Named turns come first, each shown by rows before and after it. Which turns, in which order, take the first row of each pair that follows to the second? Write the first one first, as in the answered first pair.
turn sov:
[22 -2  3  4 -1 13 -3  6  1 -9  9] -> [23 -7 -3  0 -4 12 -1  4  6 -6  3]
[-58 -31  42   8 -13  -9   8 -28  -5  52  -8] -> [-60  -1  63  22  14   9   4   4 -29  18  27]
[-14  41  32  12  38  -4  -8  32 -10   3  22] -> [ 8 55 -7 24 21  1  3 43 12 -4  8]
[ 12  -1  -7   6 -10   7  -2  -2  11  11  -9] -> [ 2 -8  2  2 -9  0 -4 -8  8 15 -8]
turn velun:
[ -2  27  -6   5  14   0  -4  24  25 -10 -27] -> [-16 -11   5 -15   2 -16  -7  -8  24  10 -37]
[-10   6   5 -12  10 -15   3   8   8   8   4] -> [ -4 -18   4 -18   2  -7   3  -6   0  -1   7]
[-33  -5  28 -12   5 -32 -10 -16  18  46 -13] -> [  1 -51   5 -20 -17  12  -8 -30 -16 -26  13]
[  9 -10  -9   2   8  30  -4   3 -23 -38  18] -> [-8 39  0 17 26  3 -5 29  3  4  3]
turn Liva:
[-23  18  50  -8  29 -12 -12  -5 -17   1  15] -> [-23  17  49  -9  30 -11 -15  -8 -20  -4  18]
[  9 -31  -7 -12   7  -1 -22 -36  24  11 -17] -> [  7 -15  -8  -6  10  -7 -20 -27  36  26 -23]
[-36  -1  15  -1  36 -29   6  -5 -17  22  19] -> [-34  10  15   1  39 -29   4   3 -19  18  18]
Then:
Each pair is two turns apart.
[ -4 -19   0   2  -7  16 -11 -10 -19 -17  14] -> [  6 -13 -17   9 -13  19  -6  -6  -8 -23   7]  sov, sov
[-27 -19  54  -9  23   3   0   8 -46 -15  41] -> [  1 -22  22  -4   6  28   7  13 -48 -51  45]  sov, Liva
[ -1  12 -12   8  -7   3  -5  -9   9   6 -10] -> [ -8  -6   0  -2  -3  -1  -7 -18   0   8  -2]  velun, sov
[-21  14   5 -14   5 -27   2 -15  11  33 -11] -> [ -7 -18   8 -21  -1   5  -4 -26 -25 -23  15]  velun, sov
[-39 -14  23 -14  -5 -12  -9 -30 -16   8  14] -> [-41  17  21  -5   4 -23  -9 -13   3  27   5]  Liva, Liva
[ 23  10 -11  -9 -10  27 -14   7  -9 -38  12] -> [  5  41  -9  -4  -1  -9 -14  13  29  22 -16]  velun, sov
[ 25  25  -1   6   4   9   4  23 -15 -25  16] -> [ 24  -6 -26  -9 -22 -11   9  -8  11   8 -20]  sov, sov
[ -8  17 -22  15 -11  -5  -1   6  29  23 -21] -> [ -2 -36 -13  -4 -23  11  -5 -26  -4  -8  -5]  sov, velun
[ 13  39 -15  26  23  12   7  47   4 -15  14] -> [  6 -11 -41   2 -14 -22  10   2  35  35 -34]  sov, sov
[ -2   8 -20 -18   9  -4 -15   8  24  48   4] -> [  1 -21 -25 -29  -4  -1 -17  -9  15  39   2]  velun, Liva
[ 16 -15 -18  -3  -9   6   6 -11   5  -9  -3] -> [  2   5 -11   2   2 -12   5  -1  21  20 -13]  velun, velun
[ 11  -3   9   1  -1  31   2  12 -29 -42  34] -> [ 25 -27 -21  -7 -27  27   9  -9 -13 -37  10]  sov, Liva
[ 10 -26  26  -1  -2  -3  -6  -2 -21  -2  17] -> [ -1 -21  23   1  -1 -16  -4  -7  -7  25   2]  Liva, Liva
[ -7  -1 -37 -24   5   0   2 -14  -5  17  28] -> [ -9  15 -36 -18   9  -1   5  -2   0  19  27]  velun, velun
[-11  -3  47 -26  28  -8 -10  -9 -23   3  17] -> [ 28  27  12  -6  20  20   0  20 -17 -38  23]  velun, sov
[ 31  -9 -19   9 -16  22   9  -8 -11 -34  15] -> [ 27  32 -24  26  -8   8  12  16  16  -6  -3]  sov, velun
[-32  17  44  -4  31 -18 -15  10 -13  10  27] -> [ 15  52 -22  21   6  -3   3  41  22 -12   8]  sov, sov
[  9  10  -7  11   8  -3  -8  22   7  16 -10] -> [ -9 -16  11  -3   9  -7 -13  -1 -12  18  -5]  velun, sov
[ -7 -12   5 -10 -11  -8  -5 -17  -7  -6   4] -> [ 10   8 -13   1 -16   3   2  -2  -1 -18   3]  velun, sov
[-24   3  26 -11  31   9  -8 -12 -30  28   2] -> [  8   9   3   3  22  42   0   6 -37 -21  18]  velun, sov
[ 3 68 -3 30 16  1  8 40 33 29 -5] -> [-14  29  -5  11  -2 -23   4  -2  45  69 -32]  sov, sov
[ 30 -31  -4   9  18  18  -6  -2 -34 -47  28] -> [ 32  23 -12  32  32  12  -3  36 -12 -31  23]  Liva, velun
[-31 -37  20 -15  -9   0  14 -10  15   3 -10] -> [-13  18   7  13   5  13  21  37  24 -13   0]  velun, velun
[-7 42 15 22 24  3 -7 30  0 16 -6] -> [  0  28 -13  17   3 -10  -2  16  22  34 -34]  sov, sov
[-13  25  47  16  29  -5  -4  10  21  -6   5] -> [  9  31   1  27   6  -2   7  15  47  -5 -18]  sov, sov
[ 10  34 -29  19  -1   3  -1  29  27   0 -18] -> [-33 -11  21 -10   7 -25 -15 -16   8  38 -14]  velun, sov
[ 18  29 -25  20 -14   6  -1  29 -12 -35  11] -> [  7 -18 -33  -6 -38 -25  -1 -17   8  13 -22]  sov, sov
[ -6 -10  30 -12   7   2 -16 -15 -25 -26  37] -> [ -8  44  21   8  19 -16 -11  19  11   6  18]  sov, velun
[ -5  -8  -4   4  -1 -16  -2  -5  12  21 -11] -> [ 17   3 -17  13   1   7   1  11   1 -14   4]  velun, velun
[-21  -8   7  -3   4  -9  -5 -19  17  18  -6] -> [  4  17  -9  15   6  15   1  10  13 -19  10]  velun, velun
[ -6 -14 -14  -7 -14 -18   5 -30  31  47 -25] -> [ 34  26 -39  22  -9  26  13  14  21 -20   3]  velun, velun
[-10  48  12   9  17  -8  10  33   4  18  22] -> [-29  12  41 -11  20 -10  -4   4 -22  17  34]  velun, sov
[-24  35   8 -11   6 -14   7  30  22  39 -16] -> [-28 -16   6 -32 -14 -19   8  -9  13  44 -25]  velun, Liva
[  2  39  -1  21  -5 -22  10  24   7  17 -17] -> [-22 -11  37  -4  -4 -24  -4 -13 -27  16  -2]  velun, sov
[ 14   0  16  -2  19  23  -6   4  -3 -40  10] -> [-13 -10  32 -17  20  -9  -8 -18  14  11 -11]  velun, velun
[-11 -11 -42  10 -25 -15 -15 -13   3  22  -8] -> [  2  14 -52  23 -16  -1 -11  11   4   1  -3]  velun, velun
[  6 -31 -31 -11 -27  -4  11 -33  27  13 -32] -> [ 18 -29 -41  -5 -29   9  12 -25  24 -10 -26]  Liva, velun
[-12   8 -12 -21 -13  -2   2   3  18  -3 -15] -> [-25   3  11 -25  -2  -1  -3  -5   2  -1  -3]  sov, sov
[ 20 -17 -27  -4  -6 -18 -11 -14  19   9 -22] -> [ -1  -8  -1  -6   9 -30 -15 -17  17  29 -16]  sov, Liva
[  3  30  15  15  34  29   2  39 -32 -37  39] -> [-19  59  18  15  42  -8   6  46   4  23  14]  velun, sov
[  1  36 -27   7   0   7  19  12   5  -8 -16] -> [  6  11 -37  -4 -16   5  19  -3   7  -7 -26]  Liva, sov
[-15  11  40  28  25  30   1  16 -37 -23  35] -> [-8 50 19 44 25 18  7 41 -6 -4 18]  velun, sov
[-36   9   7   5  32   9  -1   3 -23 -11  14] -> [-24  24  -5  11  30  13  -1  16 -12 -19  11]  velun, sov
[  2 -14 -46   1 -27 -20   1 -25  19  28 -18] -> [ 18 -12 -57   6 -34  -5   2 -19  12   2 -10]  velun, Liva
[  1  10 -12  12   1  -4   1   8  13   7  -8] -> [  6 -15 -13   2  -7   4   0  -6  -2  -9  -4]  velun, velun
[-13  -8   2   2  21  24  -8 -26 -15 -27  19] -> [-13  12   0  13  30  27  -8  -9 -11 -27  23]  velun, Liva
[ 4 31  1 13 26 -6  0 19 -3 12 15] -> [-13  11  22   1  29 -12  -7   1 -16  19  19]  velun, sov
[ -1  -1   6  23 -11  -2 -19   8  -8 -12  18] -> [  6  -8 -14  22 -23  -4 -15   1   4  -7   6]  sov, sov
[-20 -26   0 -15  -5 -27 -13 -34  23  47 -16] -> [-35   2  38  -5  26 -20 -19 -12   3  39  12]  sov, Liva
[  8 -15 -25  19 -21  -9   3 -23 -19 -30  -2] -> [  5   9 -33  27 -19 -27   8 -11   4  -3 -19]  velun, sov
[ -4  23  -4   2  -1 -12   7  15  18  25 -19] -> [-19  13  18  -7   9 -14   0   8   6  33 -12]  sov, sov
[ 6 49  1 22 19  4  4 55  1  1  4] -> [  2 -62   6 -23 -16   7  -1 -23 -31 -13   7]  velun, velun
[ -4   2  -5  21 -21  -5  23   4  48  35 -18] -> [ 24 -17 -20  23 -33  28  25   5  23 -23   3]  velun, velun
[-12 -36  16   0   1  10  -5   2 -21 -12   5] -> [-21   7  21  14  17  -7  -4  26  -1  16  -3]  velun, velun
[ -7  33  10   7  16 -10  -3  29  15  18   4] -> [-11 -26   6 -17 -10 -18  -8 -17  13  29 -11]  sov, velun
[-16  11   4  -6  10 -13  13   3   0  32  -9] -> [ -8 -19   8 -13   6   8   9 -11 -29  -3  12]  velun, sov
[-32  21  37  -3  34 -12 -12  17   0  30   9] -> [  0  -8  20 -10  18  32 -11   9 -34 -38  34]  velun, velun
[  9  16 -18  20   4   4  27  26   8  -6 -19] -> [ 14  -7 -29   8 -10  -1  30   6  10  -5 -29]  Liva, sov
[ 32 -23 -40  -6 -26  17   1   8 -19 -37  24] -> [ 14  18 -46   7 -20 -26   5  25  31  31 -17]  velun, sov
[-17  26   2  11  32  -2   3  -1  -1   7   7] -> [  1  28 -17  16  24  11   8   6   3 -11   4]  Liva, sov
[ -9   1  29  -1  29   1 -30   7 -32  -6  36] -> [ 16  -4   1   5  11  17 -23  12 -29 -34  35]  sov, Liva
[-15 -10  40  -8  23  11  -8  -6 -33 -16  39] -> [ 16  40  -4  19  17  21   6  36  -5 -27  27]  velun, sov
[-17  -8   7 -15   2  34  -6  18  -4  -9  29] -> [-35  -8  18 -20   5  11  -7  10   5  21  19]  velun, velun
[-16   9  23  -5  22 -14  -9   4   6  34 -16] -> [ -2 -21  24 -10  17  15 -12  -5 -26 -18   9]  velun, sov
[ 4 29 -1 -1 16  2  1 29 13  5 -6] -> [ 15   7   1  -6  12  22  -2  18 -10 -27  11]  Liva, Liva
[-18   2  19 -21  12 -12  -1  -6  -8   2  11] -> [ -8   7  15 -17  13   2  -1   1 -14 -15  19]  sov, Liva
[ -6 -46  35  -5  -3   1  -6 -35 -15  -1   0] -> [-19 -14  31   6   5 -23  -2 -16  15  40 -25]  Liva, Liva
[-11 -12   6  -8  -9  11   2 -23  -6  -5  -1] -> [-18   1   5  -4  -7   0   4 -17  10  17 -11]  Liva, Liva
[ 15 -14  12   7  12  41  10   4 -33 -41  13] -> [ 15  29   5  22  23  32  14  34 -11 -26   6]  Liva, velun
[ 23  12  -8 -14 -32 -17   7  26  19  18  -8] -> [  4 -22  17 -30 -32 -22   1   1   3  25   0]  velun, sov
[-22  36  -5 -10 -18 -22  -8  -9 -15  30  -3] -> [  3  25 -20  -4 -25  11  -5  -4 -34 -23  15]  velun, velun
[-12  28   1  21   4 -21   8  -3  19  27 -17] -> [ -9 -33   7  -2 -14  -9   1 -41  -8   3  -5]  sov, velun
[-15 -34   9 -10  -3 -14  14 -58 -19   9  -3] -> [ 27  -6 -31  10 -11  19  25 -25 -15 -39   8]  velun, sov
[ 13  12 -15  22   2  -5   6  13 -14 -16  -1] -> [  1 -14 -18   9  -9 -19   5 -11  -6   9 -20]  sov, sov
[ -9  -3   3 -12   3 -11  -1 -12   0  18 -11] -> [  9  18  -7   3   8  11   1  12  -5 -14   1]  velun, velun
[ -3 -25  10 -28 -22  -2  -4 -27  -7   5  15] -> [-13   4   6 -19 -19 -20  -3 -11  18  37   0]  Liva, Liva
[-22 -28  27 -14  13   4  -5  -6 -22  -1   7] -> [-19  -4  32  -4  23   8  -3  13 -21  -7  15]  Liva, sov
[  0 -24 -24   7  -9  -7  13 -24  -5  -7  -2] -> [-14 -23   2   5   6  -6   7 -20 -21 -14  17]  sov, sov
[  4 -35  12 -23  -3  28   0 -14 -34 -45  11] -> [  9  17   9  -3  19  35   4  22 -25 -51  19]  velun, Liva
[ 13 -22  -6   2 -12  14   2   0 -13 -37  17] -> [  8  16  -1  17   4   8  -1  26  -5 -29  20]  velun, Liva
